Here are some numbered points:
[ 0.5  0.6  0.2 -1.1 -0.5  0.  -0.2  0.7  0.7  1.1  0.5  0.9 -0.5 -0.2
  0.7  0.2  0.7 -0.5 -0.2 -0.4 -0.4 -1.4  0.3 -1.6  0.6] 0
[ 0.7  0.4  1.8  0.9  0.2 -0.4 -0.2 -2.4  0.2  1.7 -0.5  0.4  0.8  1.2
 -0.2 -0.2 -0.9 -0.5  1.4  1.2  0.7 -0.9 -2.4 -0.3 -0.7] 1
[ 0.4 -1.1 -0.2 -0.4 -0.4  0.7  1.5 -1.4 -0.8  1.   0.4 -0.6 -1.3 -0.2
  0.2  0.2  0.4  1.  -0.3 -1.4 -0.6  1.3 -0.8  1.1  0.6] 2
[ 0.5 -0.5  0.2  0.5 -0.1  0.5  0.6 -0.2 -0.7 -0.5 -0.5 -0.4  0.3 -0.4
 -0.7  0.4 -0.2  1.5  0.5  0.9  0.5  1.1 -0.2  0.6 -0.7] 3
[-1.1  1.9 -0.5 -0.7  1.   0.5  1.1  0.9 -2.  -1.6  0.5 -0.9 -0.3 -0.4
  0.6  0.4  0.9  1.  -1.1 -1.  -0.6  1.7  0.9  1.3  1.1] 4
[ 0.2 -0.7  1.   1.  -0.3 -0.3 -0.7 -0.6  0.4  0.  -1.   1.9  0.9  1.1
 -1.5  1.4 -0.7  0.5  0.8  0.8  1.3 -0.9 -1.3 -0.8 -1.1] 5
[ 0.2 -0.9  0.9  0.4 -0.8 -1.1 -0.4 -0.6  1.4  1.5 -0.4  1.6  0.8 -0.2
 -1.1  0.9 -0.2  0.2  0.   0.3 -0.2 -1.6 -0.6 -1.6 -0.9] 6
[ 0.3 -0.4  0.9  0.5 -1.3 -0.6 -0.3 -0.2  0.9  1.2 -0.1  0.9  0.4  0.5
 -1.   0.  -0.4 -1.   0.4  0.3  0.5 -1.2 -0.7 -1.4 -0.6] 7
[-0.5  0.2 -0.9  0.  -1.8 -1.1 -1.1  0.5  2.   1.3  0.7  0.7 -0.5  0.1
  0.6 -1.4  0.2 -1.8 -0.2  0.1 -0.4 -2.   0.  -1.2  0.2] 8
[ 0.5  0.6  0.4 -1.5  3.   1.2  2.6  0.7 -0.9 -0.5  1.1  0.5  0.4 -1.1
  0.2  2.4  1.6  2.  -0.7 -1.  -0.9  1.3  0.2  1.   1.1] 9
[-0.6 -1.2 -0.5 -0.8 -0.6  0.6  0.7  0.6 -0.8 -0.2  0.5 -0.2 -1.2 -0.7
  0.7  0.5  1.1  1.3 -0.6 -0.7 -0.8  1.4  0.6  1.   0.8] 10
[-0.2 -0.2  0.1  0.4 -0.7 -0.9 -0.2  0.5  0.8  0.2  0.2  1.7  1.8  0.
 -0.6  0.6  0.1 -0.4 -0.3  0.6  0.2 -1.   0.4 -1.1  0.1] 11
[ 2.7 -0.1  1.1  0.2 -1.  -0.9  0.2 -1.8  1.4  2.8 -0.5  0.9 -0.7  0.3
 -0.2 -0.5 -0.2 -1.6  0.9 -0.6  0.9 -1.8 -0.9 -1.  -0.3] 12
[ 0.   0.2 -2.   0.2 -1.2 -1.1 -2.5  1.1  2.2  0.4  0.   0.9  0.6 -1.3
 -0.2 -0.9  0.4 -2.1  0.4  0.3  0.4 -2.2  1.1 -2.1 -0.5] 13
[ 0.  -1.1  0.6  0.9 -1.8 -0.2  0.  -0.6  2.2  0.6 -0.2  0.2  0.3 -1.3
 -1.3 -0.2 -0.4 -0.1  0.5  0.3  0.9 -0.3 -0.4 -0.7 -0.9] 14
[ 1.2 -1.3  1.8  1.   0.2 -0.1 -0.5 -4.1 -0.3  2.7 -0.8 -1.4  0.9  2.8
  0.8 -2.7 -2.1 -2.8  1.6 -0.2  1.3  0.1 -3.1  2.  -1.3] 15
[ 0.7  1.3 -0.3  0.2  0.2  1.4  0.9  0.7 -0.4 -2.  -0.5 -0.4  1.   0.5
 -0.9  1.1  0.   1.1  0.7  1.4  0.   0.   0.7 -0.7 -0.9] 16
[-1.5  1.1 -2.3 -1.1 -1.   0.3 -0.5  1.3 -0.6 -0.9  0.7 -0.4 -1.2 -0.9
  1.1 -0.7 -0.9 -0.1 -1.3 -0.6 -1.6  0.   1.4  0.1  1.3] 17
[-1.5  0.8 -1.1 -1.8 -0.1  0.   0.6  1.4 -2.4 -0.7  1.5  0.  -1.4 -0.2
  1.5  1.1  1.6  0.6 -2.  -2.1 -1.8  0.   1.6  0.3  1.8] 18
[-1.3  0.8 -2.2 -1.5 -1.8  0.3  0.   0.9  1.8  0.4  1.5 -0.9 -1.2 -1.1
  1.3 -2.   0.9 -2.  -1.3 -1.3 -1.3 -0.9  1.3  0.3  1.7] 19
[ 1.3 -1.1  1.2  0.9  1.8  0.9  0.5 -1.1 -1.6 -1.1 -0.3 -1.9  1.   1.7
 -0.4 -0.5  0.  -0.3  1.6  1.1  1.1  0.6 -0.9  1.4 -1.5] 20
[ 1.2 -1.6  1.3  1.4  0.  -0.3 -0.2 -2.  -0.1  0.9 -0.7  0.   0.4  0.9
 -0.6 -0.5 -0.8  0.   0.9  0.7  1.4 -0.3 -1.7  0.3 -1.3] 21
[ 0.7 -0.5  1.3  1.4  0.5  0.5  0.7 -0.9 -0.3 -0.9 -1.7  0.4  1.2  1.
 -1.8  0.8 -0.8  1.3  1.3  1.1  1.4  0.5 -1.4  0.2 -1.3] 22
[ 1.3 -1.1  1.1  1.5  0.6 -0.2 -0.2 -0.9  0.   0.2 -0.7  0.4  1.   0.9
 -0.9 -0.3 -1.3 -0.5  1.4  1.   1.4 -0.2 -1.1 -0.7 -1.4] 23
[-1.3  0.2 -1.1 -0.9  0.6  0.5  0.4  0.2 -0.6  0.4  1.1 -0.7 -0.8 -0.9
  0.9  0.4  0.6  0.4 -0.6 -1.  -1.5  0.9  0.3  1.2  1.1] 24
[-0.7  0.4 -0.3 -0.5  1.   0.5  0.7  0.7 -0.2 -0.5  1.3 -0.6  0.8 -0.4
  0.2  0.2  2.   0.8 -0.9 -0.4 -0.6  0.6  0.   1.9  0.2] 25
[ 1.  -0.9  0.8  1.2 -0.1 -0.3 -0.5 -0.7  0.3  0.2 -0.8 -0.2  0.6  0.8
 -0.4 -1.  -1.1 -0.1  1.5  1.2  1.2  0.7 -0.9  0.2 -1.3] 26
[-1.1  1.1 -1.  -0.9  1.4  0.4  0.3  1.4 -0.4  0.   2.7 -0.9 -1.3 -0.8
  1.4  0.2  2.5 -0.5 -1.6 -1.6 -1.5  0.3  1.2  1.3  1.6] 27
[-0.9  0.9 -0.7 -0.5  0.1 -0.6 -0.4  0.7  0.9  0.8  1.1  0.4 -1.  -1.3
  0.4  1.3  1.1  0.  -1.5 -0.6 -0.6 -1.2  0.2 -0.7  1.1] 28
[ 1.1 -0.5  0.7  1.3 -1.9 -0.4 -0.7 -0.6  1.6  0.6 -2.4  0.5  0.6  0.3
 -0.7 -0.3 -2.  -0.3  1.1  0.7  0.9 -1.1 -0.9 -1.4 -1.3] 29
[ 0.7  0.  -0.5 -1.6 -0.1  1.1  0.2  0.5 -0.9 -0.1  0.5 -0.7  1.   0.1
  0.7 -0.2  0.6 -0.5 -0.2 -0.1 -0.6 -0.3  0.7 -0.3  0.6] 30
[-0.2  0.2  0.2  0.5  1.   0.7  1.3  0.2 -0.4 -0.5 -0.2 -0.9  0.3 -0.2
 -0.9  0.2 -0.7  1.1 -0.7  0.3  0.   1.7 -0.4  1.5  0.6] 31
[ 0.6 -0.5  0.4  0.6  0.8  0.6  1.  -0.2 -0.7 -0.6 -0.4 -0.9  1.3  0.3
 -0.5 -0.2 -0.1  0.7  0.7  0.6  0.5  0.7 -0.8  1.  -0.5] 32
[ 1.4 -0.8  0.8  1.4 -0.1 -1.  -0.2 -0.6 -0.5 -0.2 -1.6  0.5  0.9  0.9
 -0.6 -0.3 -1.3 -0.2  0.8  1.   1.   0.  -0.6 -0.6 -0.7] 33
[ 0.3  0.8  0.3  0.1  0.4 -0.3  0.3  0.1 -0.1 -0.2  0.   1.6  1.1 -0.1
 -0.4  1.8  0.9  1.2  0.2  0.1 -0.5 -0.1 -0.1  0.1  0.3] 34
[ 0.2 -1.   0.6  0.8 -1.4  0.   0.1 -0.6  1.7  0.4 -0.3  0.1  0.3 -1.1
 -1.2 -0.1 -0.4  0.   0.6  0.3  0.9 -0.1 -0.5 -0.5 -0.9] 35
[ 1.8 -0.7  1.   0.5 -0.9 -0.2 -0.3 -0.8  0.6  0.8 -0.7  0.8  1.   0.8
 -0.7  0.  -0.7 -0.6  1.3  0.9  0.8 -1.1 -0.9 -0.9 -1.1] 36
[ 0.5 -0.2  1.   0.7 -0.2 -0.8 -0.7 -0.9  0.5  0.9 -1.2  0.3  0.6 -0.6
 -0.8  0.3 -0.7  0.1  1.2  0.5  0.8 -0.2 -0.9 -0.7 -1. ] 37
[ 0.7  1.2 -0.2 -0.4  1.  -1.1 -0.1  0.9  0.4  0.6  0.4  1.9  0.1 -0.4
  1.9  0.6  0.4 -0.3 -0.5 -0.5 -0.9 -0.2  1.  -0.4  0.9] 38
[-0.5  0.2  0.9  0.   1.2  1.2  1.6 -0.9 -1.1  0.6  0.5 -0.6  0.1 -0.4
  0.4  0.7  0.6  1.3 -0.9 -0.2  0.   2.  -1.1  2.4  0.4] 39
[ 0.  -1.1 -0.3 -0.7 -0.3  0.5 -0.2  0.5 -1.8 -0.7  0.4 -0.7  0.1  2.5
  0.2 -0.7  0.  -1.  -0.2 -0.6 -0.2 -0.9  0.7 -0.1  0. ] 40
[ 0.   0.1 -0.2  0.   0.9  0.2  0.8  0.3 -1.1 -0.9  0.3 -1.3 -0.3  0.1
  0.9 -1.  -0.3  0.5  0.2 -0.2 -0.1  1.8 -0.2  1.  -0.1] 41
[ 1.7 -1.2  1.6  0.5  0.9  1.4  0.1 -1.4 -1.1 -0.9 -0.9 -1.1  1.5  1.4
 -0.9 -0.5 -0.1  0.   1.6  1.2  1.2  0.2 -1.1  0.3 -1.7] 42
[-2.6  0.  -1.3 -1.3  0.2  0.  -0.7  1.1 -0.6 -0.5  0.3  0.8 -0.9 -1.
  0.7  1.7  1.1  1.5 -1.5 -1.5 -1.6  0.7  1.1  0.3  1.5] 43
[-1.2  0.  -1.8 -1.5 -1.4 -0.3  0.   1.5  1.8  0.7  1.4 -0.8 -0.8 -1.3
  1.  -1.7  0.7 -1.4 -1.8 -1.2 -1.5 -0.4  0.7  0.6  1.3] 44
[-1.1  1.1 -1.1 -0.9  1.1  0.2  0.1  1.4 -0.2  0.1  2.6 -0.8 -1.4 -0.8
  1.6  0.   2.2 -0.7 -1.6 -1.6 -1.6  0.1  1.2  1.1  1.6] 45
[-0.5  0.8 -0.9  0.2 -1.  -1.1 -1.4  0.7 -0.7 -0.5 -0.7  2.7  0.8 -0.2
  0.6  1.7  0.4 -0.1 -0.6 -0.4 -0.9 -2.   2.  -3.2  0.4] 46
[ 0.4  0.4  0.   0.  -0.1 -0.6  0.2  0.2  0.5  0.6  0.4  0.2 -0.5  0.1
  0.7 -0.7  0.  -1.4 -0.2  0.1 -0.2 -0.7  0.2  0.1  0.2] 47
[-0.9  1.7 -0.5 -0.6  1.   0.4  1.2  0.7 -2.  -1.5  0.5 -1.  -0.2 -0.2
  0.6  0.2  0.8  0.8 -1.  -0.9 -0.5  1.7  0.8  1.4  1. ] 48
[ 0.1  0.2  0.2 -1.  -0.6  2.2  0.3 -0.1  1.5  0.1 -0.5 -0.3 -0.9 -1.2
 -1.3 -0.1 -0.5  0.2  0.1  0.5  0.  -0.2 -0.3  0.2 -0.6] 49
[-0.8  1.9 -0.4 -0.8  0.1  0.1  0.2  1.   0.6  0.2  0.6  0.2 -0.5 -2.1
 -0.2  1.2  0.5  0.7 -1.1 -1.  -0.8 -0.3  0.6 -0.3  0.8] 50
[-0.7  0.4 -0.5 -0.9  1.3  0.9  0.9  0.2 -0.7 -0.7  1.3 -0.9  1.3 -0.2
  0.6 -0.2  1.6  0.4 -0.9 -0.2 -0.6  1.5  0.   2.6  0.4] 51
[-0.9  2.2 -1.1 -2.7  1.9  3.1  1.1  1.3 -1.8 -1.1  1.3 -0.6 -0.8 -0.6
  1.3  1.1  0.9  0.6 -1.1 -1.5 -1.6  0.8  1.4  0.8  2. ] 52
[ 0.2 -0.7  0.6  0.9  0.8  0.9  0.7 -1.5 -0.9  0.2  0.2 -1.8 -0.7  0.7
 -0.2 -0.9 -0.2  0.4  0.2 -0.2  0.2  1.5 -0.2  1.9 -0.5] 53
[-0.1 -0.9  0.2  0.4  0.5 -0.3  0.4 -0.1 -0.5 -0.4 -0.2 -0.1 -0.1  0.7
 -0.2 -0.1 -0.3  0.4  0.4  0.2  0.7  0.6 -0.2  0.3 -0.4] 54
[ 0.7  0.2  0.7  1.1  1.7 -0.8  0.  -1.3 -0.9 -0.7 -0.4 -1.5  0.4  2.1
  1.5 -1.6 -1.3 -0.9  0.7 -0.1  0.5  1.3 -1.1  1.3 -0.5] 55
[-1.6 -0.3 -1.3 -1.5 -0.1  0.   0.2  1.1  0.9  0.2  2.  -0.2 -1.  -2.2
 -0.2  0.4  1.8  0.2 -2.  -1.3 -1.8 -0.2  1.4  0.8  1.7] 56
[ 0.2 -0.3  0.   0.4 -1.  -0.9 -1.4 -1.7  1.1  2.2 -0.5 -0.6  0.4  0.3
  0.2 -2.5 -0.9 -3.   0.2  0.1  0.5 -2.  -0.9 -0.7 -0.5] 57
[ 1.1 -1.   1.5  1.4  0.1 -1.4 -0.8 -0.7 -1.8 -1.8 -1.3  1.   1.8  3.
 -0.7  0.  -1.2  0.2  1.1  1.3  1.1  0.6 -0.4  0.8 -1.4] 58
Which two points above are nearest to each new point by angle? Their numbers follow each, nearest first.
[ 0.9 -0.9  0.8  1.1 -0.2 -0.2 -0.6 -0.6  0.3  0.2 -0.8 -0.2  0.7  0.7
 -0.4 -0.9 -1.1 -0.1  1.4  1.2  1.1  0.6 -0.8  0.  -1.2] 26 23
[ 0.2  1.3  0.2  0.4  2.2  0.1  0.5 -0.1 -1.4 -1.2 -0.3 -1.7 -0.1  0.4
  1.1 -0.3  0.   0.2  0.4  0.5  0.3  1.5  0.6  1.1 -0.4] 41 55
[ 0.2  0.1 -1.2  0.5  0.3  1.2  0.9  0.5 -0.2 -1.2  0.4 -3.1 -0.4  0.4
  0.6 -3.1 -0.4 -1.6  0.2  0.1  0.1  2.2 -0.3  2.1  0.1] 41 53
[ 0.2  0.7 -2.  -0.6  0.3  1.5  0.4  3.4  0.2 -4.4 -0.8 -0.5  0.1 -0.2
 -0.8  0.4 -0.2  0.8  0.   1.9  0.1  0.5  3.2 -1.8 -0.2] 16 17
[-0.2  1.3  0.2  0.4  0.2 -0.9 -1.3  0.2 -1.1 -0.9  0.5  0.9  0.1  1.1
  0.2  0.2  0.6 -0.7  0.2  0.5  0.4 -1.6  0.3 -1.2 -0.3] 46 11
[ 0.5 -0.9  0.5  0.7 -1.2  0.   0.2 -0.3 -2.9 -1.1  0.   1.6  0.9  2.7
 -0.5  0.4  0.1  0.4  0.3  0.5  0.2 -0.5 -0.1 -0.1 -0.3] 58 40
[-0.2  0.2 -1.1  0.2 -1.9 -0.6 -0.7  0.5  2.7  1.1  0.   0.7 -0.7 -0.6
 -0.2 -0.9 -1.1 -1.  -0.6 -0.1 -0.6 -1.8 -0.2 -1.2  0.4] 8 13
[ 1.6 -1.3  1.6  0.6  1.   1.3  0.1 -1.5 -1.2 -0.9 -0.9 -1.2  1.4  1.4
 -0.8 -0.5 -0.1  0.   1.6  1.1  1.2  0.4 -1.1  0.5 -1.7] 42 20
[ 0.5 -1.1 -0.1 -0.3 -0.2  0.8  1.5 -1.4 -1.1  0.8  0.3 -0.6 -1.3  0.
  0.3  0.3  0.3  1.  -0.1 -1.3 -0.5  1.3 -0.8  1.2  0.4] 2 39
[ 0.1  0.5 -0.1 -0.1 -0.1 -0.6  0.   0.3  0.5  0.6  0.5  0.2 -0.6 -0.2
  0.9 -0.7  0.  -1.3 -0.4 -0.1 -0.4 -0.6  0.3  0.   0.4] 47 8
[ 0.2  0.2 -1.4  0.5  0.4  1.2  0.9  0.5 -0.2 -1.1  0.7 -3.5 -0.5  0.3
  0.9 -3.6 -0.4 -2.   0.2 -0.1  0.   2.4 -0.4  2.4  0.2] 41 53
[ 0.6 -0.5  1.3  1.4  0.1  0.1  0.6 -0.9 -0.2 -0.7 -1.7  0.5  1.   0.8
 -1.8  0.7 -0.8  1.3  1.2  1.   1.2  0.4 -1.3  0.1 -1.2] 22 5
[ 0.   0.4  0.6  0.4  1.5  0.9  0.4  0.2 -0.4 -1.2  0.  -1.1  1.9 -0.6
  0.   0.   0.4  1.   0.4  0.3  0.5  1.1  0.   0.6 -0.7] 32 31
[ 1.2 -1.6  1.3  1.3  0.1 -0.2 -0.1 -1.9 -0.4  0.7 -0.6  0.1  0.4  0.8
 -0.6 -0.1 -0.7  0.4  0.8  0.7  1.3 -0.1 -1.6  0.4 -1.3] 21 23
[ 0.2 -1.2  0.4  0.7  0.6 -0.4  0.4 -0.4 -0.6 -0.5 -0.5  0.   0.1  0.9
 -0.3  0.  -0.5  0.6  0.7  0.5  1.1  0.8 -0.4  0.3 -0.7] 54 22
[-0.3  0.  -0.1 -0.4 -0.6  0.2  0.8  0.4 -0.4 -0.1  0.3 -0.3 -0.5 -0.4
  0.5  0.1  0.4  0.5  0.4 -0.3 -0.3  0.5  0.2  0.4  0.4] 10 24
[ 0.  -0.1  0.   0.2 -1.2 -0.8 -0.4 -0.4  0.9  0.9 -0.2  0.7  0.4  0.3
 -0.5 -0.5 -0.4 -0.9  0.   0.3  0.  -1.1 -0.2 -1.  -0.2] 7 8
[ 0.5 -0.1  1.2  1.4  0.3  0.2  0.6 -0.7 -0.2 -0.8 -1.5  0.4  0.9  0.8
 -1.7  0.7 -0.7  1.2  1.1  1.   1.2  0.5 -1.3  0.1 -1.2] 22 5
[-0.2 -1.4  0.4  0.4 -2.1 -1.1 -1.4  0.2  1.6  1.7  0.4  0.4 -1.4 -0.2
  0.  -1.1 -0.2 -2.1  0.5 -0.2  0.2 -2.  -0.6 -1.7  0. ] 8 7
[ 0.4 -1.1  1.3  1.5 -0.5 -0.6 -0.7 -0.9  0.5  0.2 -1.3  2.2  1.2  1.2
 -1.8  1.5 -1.1  0.6  1.1  1.   1.6 -0.9 -1.7 -0.8 -1.4] 5 23
[ 0.3 -1.2  0.4  0.8  0.4 -0.4  0.3 -0.5 -0.4 -0.4 -0.6 -0.1  0.2  0.9
 -0.4 -0.2 -0.6  0.4  0.8  0.6  1.1  0.7 -0.5  0.2 -0.8] 54 26
[-2.9  0.  -1.3 -1.5  0.2  0.  -0.9  1.3 -0.9 -0.5  0.4  1.1 -1.2 -0.8
  0.7  2.   1.3  1.7 -1.7 -1.7 -1.8  0.6  1.3  0.3  1.7] 43 18
[-0.9  0.9 -0.2 -0.4 -1.  -0.9 -0.7  0.7  2.3  1.3  1.1  0.  -1.4 -0.8
  0.4 -0.7  0.6 -1.2 -1.1 -0.4 -0.2 -1.6  0.2 -1.2  0.4] 8 28
[ 0.7 -0.5  1.4  1.5  0.4  0.1  0.6 -0.9 -0.2 -0.8 -1.7  0.4  1.2  1.
 -1.8  0.6 -0.9  1.2  1.4  1.1  1.4  0.5 -1.4  0.2 -1.4] 22 23
[-0.8  0.3  0.7 -0.1  1.   0.9  1.1 -0.8 -0.9  0.7  0.6 -0.4 -0.1 -0.5
  0.6  0.6  0.5  1.1 -1.  -0.4 -0.2  1.7 -0.9  2.1  0.6] 39 51
[ 0.2 -0.2  0.   0.3 -0.1  0.5  0.5  0.  -0.7 -0.4 -0.3 -0.3  0.1 -0.7
 -0.5  0.5  0.   1.4  0.2  0.5  0.2  1.   0.   0.6 -0.4] 3 31
[-0.2 -1.2  0.3  0.3 -1.8 -1.  -1.2  0.2  1.4  1.4  0.3  0.5 -1.1 -0.2
  0.  -0.8 -0.1 -1.7  0.4 -0.2  0.1 -1.7 -0.5 -1.6  0.1] 8 7
[-0.9  0.5 -0.3 -0.7  0.5  0.3  0.  -0.4 -0.5  0.7  1.1 -1.  -0.7 -0.7
  1.  -0.6  0.7  0.  -0.9 -0.7 -1.2  0.8 -0.1  2.3  0.6] 24 27
[ 0.2 -1.1  0.3  0.7  0.6 -0.2  0.4 -0.3 -0.6 -0.5 -0.5 -0.2  0.1  0.8
 -0.3 -0.1 -0.6  0.6  0.6  0.4  1.   0.9 -0.3  0.4 -0.7] 54 22
[ 1.6 -1.4  2.   1.3  0.2  0.  -0.4 -4.6 -0.4  2.8 -1.1 -1.8  1.2  3.4
  0.7 -3.3 -2.5 -3.2  2.   0.1  1.6  0.2 -3.7  2.3 -1.6] 15 21
[ 0.5  0.  -0.4 -1.4  0.1  0.7 -0.1  0.5 -0.9 -0.2  0.4 -0.7  0.9  0.2
  0.9 -0.2  0.5 -0.4 -0.1  0.  -0.5 -0.1  0.6 -0.1  0.5] 30 52
[ 0.6  0.4  1.7  0.8  0.  -0.5 -0.3 -2.1  0.3  1.6 -0.6  0.5  0.7  1.1
 -0.3 -0.1 -0.8 -0.5  1.3  1.1  0.6 -1.  -2.2 -0.5 -0.6] 1 21
[ 0.6 -0.5  0.3  0.6 -0.2  0.5  0.6 -0.3 -0.7 -0.4 -0.5 -0.3  0.3 -0.3
 -0.8  0.3 -0.2  1.3  0.5  0.9  0.6  1.  -0.3  0.6 -0.7] 3 32
[ 0.5 -0.4  0.2  0.6  0.1  0.6  0.6 -0.2 -0.8 -0.6 -0.5 -0.4  0.2 -0.5
 -0.6  0.5 -0.1  1.6  0.5  0.8  0.5  1.2 -0.1  0.7 -0.7] 3 32
[ 0.1 -0.2  0.1  0.3 -1.  -0.9 -0.4 -0.4  0.9  1.  -0.2  0.7  0.5  0.4
 -0.4 -0.5 -0.3 -0.9  0.1  0.3  0.1 -1.1 -0.3 -0.9 -0.2] 7 57
[-0.7  0.9 -1.1 -0.2 -0.9 -0.7 -1.3  0.8 -0.9 -0.6 -0.4  2.3  0.5 -0.1
  0.7  1.4  0.4 -0.3 -0.7 -0.6 -1.1 -1.8  2.  -2.8  0.6] 46 0
[ 0.5 -1.6 -0.3  1.1 -1.9 -0.9 -1.8 -0.7  1.4  0.4 -1.1  0.4  0.6  0.3
 -0.5 -0.9 -0.7 -0.5  0.5  0.5  1.1 -1.4  0.  -0.8 -0.9] 29 7
[-1.2  0.8 -1.9 -0.8 -0.9  0.3 -0.5  0.9 -0.5 -0.7  0.6 -0.3 -1.  -0.8
  0.9 -0.7 -0.9 -0.1 -1.1 -0.5 -1.3  0.   1.1  0.1  1. ] 17 19
[ 0.6  1.5 -0.4  0.1  0.3  1.3  0.9  0.7 -0.3 -1.8 -0.4 -0.3  0.9  0.4
 -0.7  1.1  0.3  1.1  0.5  1.1 -0.1  0.1  0.7 -0.5 -0.7] 16 3
[-0.2  1.9  0.   0.1  0.3 -0.5 -0.1  0.4  0.5  0.4 -0.1  0.7  1.9  0.3
  0.1  0.2  0.6 -0.6 -0.4 -0.1 -0.2 -0.7  0.2 -0.5  0.1] 11 38
[-0.5  1.1 -0.1  0.1  0.1 -0.6 -0.5  0.1  0.9  0.6 -0.3  0.6 -0.2 -0.7
  0.1  1.   0.3 -0.1 -0.2  0.  -0.7 -0.5 -0.4 -0.8  0.3] 28 50
[ 0.2  1.3  0.4  0.5  2.2  0.3  0.6 -0.2 -1.5 -1.2 -0.5 -2.  -0.1  0.5
  0.9 -0.3 -0.2  0.2  0.5  0.7  0.5  1.7  0.3  1.2 -0.5] 41 55
[-0.2 -0.3  0.2  0.5 -0.8 -0.9 -0.4  0.5  0.9  0.2  0.2  1.8  2.1  0.1
 -0.7  0.6  0.  -0.5 -0.2  0.9  0.4 -1.2  0.3 -1.2  0. ] 11 6
[-0.5  0.3 -0.8  0.  -1.3 -1.1 -1.   0.5  1.7  1.2  0.7  0.5 -0.3  0.1
  0.7 -1.3  0.2 -1.6 -0.2  0.  -0.4 -1.6  0.  -0.9  0.3] 8 13
[-0.2 -1.7  0.1  0.1 -1.6 -1.9 -1.4 -0.7  1.2  2.1 -0.6  2.1 -0.4 -0.4
  0.4  0.8  0.6 -0.4 -0.5 -1.1 -0.5 -1.9  0.2 -1.7  0.3] 6 8
[-1.5 -0.3 -1.1 -1.3 -0.2 -0.1  0.1  1.   0.9  0.2  1.8  0.  -0.9 -2.1
 -0.3  0.5  1.7  0.3 -1.8 -1.1 -1.6 -0.2  1.3  0.6  1.5] 56 45
[-0.7  1.3 -0.2  0.  -0.1 -0.8 -0.7  0.2  1.1  0.8 -0.2  0.5 -0.3 -0.8
  0.2  0.9  0.4 -0.3 -0.4 -0.1 -0.9 -0.7 -0.4 -1.   0.4] 28 50
[ 0.2  0.6 -2.3 -0.3  0.9  1.6  1.   3.  -0.3 -4.3 -0.2 -1.6  0.6  0.2
 -0.3 -0.5 -0.4  0.7  0.4  2.3  0.5  1.1  2.4  0.2 -0.4] 16 41
[ 0.4  0.3  0.1  0.1  0.  -0.5  0.3  0.1  0.4  0.4  0.3  0.1 -0.3  0.2
  0.6 -0.7  0.  -1.2 -0.1  0.2 -0.1 -0.5  0.1  0.2  0.1] 47 8
[ 0.7 -0.1  0.9  1.3  1.   0.5  1.3 -0.9 -0.2 -0.3 -2.7  0.7  0.8  0.
 -1.8  1.7 -1.3  2.8  0.9  1.2  0.7  1.3 -1.3 -0.3 -0.7] 22 3
[ 0.4  0.6 -2.5 -0.2  1.   1.8  1.1  3.4 -0.2 -4.9 -0.4 -1.6  0.8  0.3
 -0.5 -0.5 -0.5  0.8  0.5  2.7  0.7  1.1  2.7 -0.1 -0.5] 16 41
[-0.2 -1.2  0.1  0.2 -1.9 -0.8 -1.3  0.3  1.2  1.2  0.4  0.2 -1.3 -0.1
  0.1 -1.  -0.1 -1.8  0.4 -0.3  0.  -1.7 -0.3 -1.5  0.1] 8 57
[-0.4 -0.1  0.   0.4 -0.5  0.7  1.3  0.  -0.7 -0.7 -0.7  0.2  0.4 -0.8
 -0.5  0.4  0.   1.5  0.4  0.5  0.4  1.5  0.2  0.8  0.2] 3 31
[ 0.5 -0.3  1.1  0.7 -0.3 -0.9 -0.9 -0.9  0.7  1.1 -1.3  0.4  0.6 -0.8
 -0.7  0.2 -0.7 -0.1  1.3  0.5  0.9 -0.3 -0.9 -0.8 -1.1] 37 29
[ 0.7 -0.5  1.5  1.6  0.2  0.1  0.6 -0.9 -0.2 -0.9 -1.8  0.5  1.2  1.1
 -2.   0.7 -0.9  1.3  1.4  1.2  1.4  0.4 -1.5  0.1 -1.4] 22 23
[-1.   0.1 -0.7 -0.8 -0.6 -1.1 -1.3  0.7  0.7  0.5  0.6  0.7 -1.  -1.4
  0.7  0.8  0.8 -0.5 -1.2 -0.7 -0.9 -0.9  0.6 -1.   0.7] 28 56
[ 0.  -0.2  0.6  0.3  0.8 -0.5 -0.6 -0.3 -0.7 -0.2 -0.2 -0.5 -0.3  0.2
  0.8 -0.1 -0.2  0.2  0.3 -0.3  0.1  0.7 -0.5  0.2  0.2] 55 41
[ 0.2  0.8  0.4  0.2  1.3  0.5  1.1  0.   0.  -0.3  0.2 -0.2  0.3 -0.6
 -0.7  1.5  1.3  1.9  0.   0.1  0.   1.1  0.2  0.8  0.2] 9 39
[ 0.5 -1.2 -0.2 -0.4 -0.5  0.7  1.5 -1.7 -0.9  1.1  0.4 -0.6 -1.4  0.
  0.4  0.2  0.4  1.  -0.2 -1.5 -0.6  1.3 -0.9  1.2  0.6] 2 39
[ 0.4 -0.4  0.2  0.5 -2.3 -0.4 -0.6 -0.2  0.8  0.6 -1.1  0.7  0.2  0.8
 -0.3 -1.4 -2.2 -1.1  0.5  0.8  0.6 -1.  -0.7 -1.1 -0.5] 29 7
[ 1.1 -1.1  0.9  1.3 -0.3 -0.2 -0.5 -0.7  0.3  0.2 -0.9 -0.2  0.6  0.9
 -0.5 -1.1 -1.3 -0.1  1.6  1.4  1.3  0.8 -0.9  0.1 -1.4] 26 23
[-0.7  0.6 -0.5 -0.9  1.2  0.8  0.8  0.3 -0.6 -0.6  1.2 -0.8  1.2 -0.4
  0.5  0.   1.5  0.4 -0.9 -0.3 -0.6  1.3  0.   2.3  0.4] 51 25
[ 0.2  0.9 -2.2 -0.7  0.4  1.6  0.4  3.8  0.2 -4.9 -0.9 -0.4  0.1 -0.2
 -0.9  0.7 -0.2  1.   0.   2.1  0.2  0.4  3.6 -2.1 -0.2] 16 17
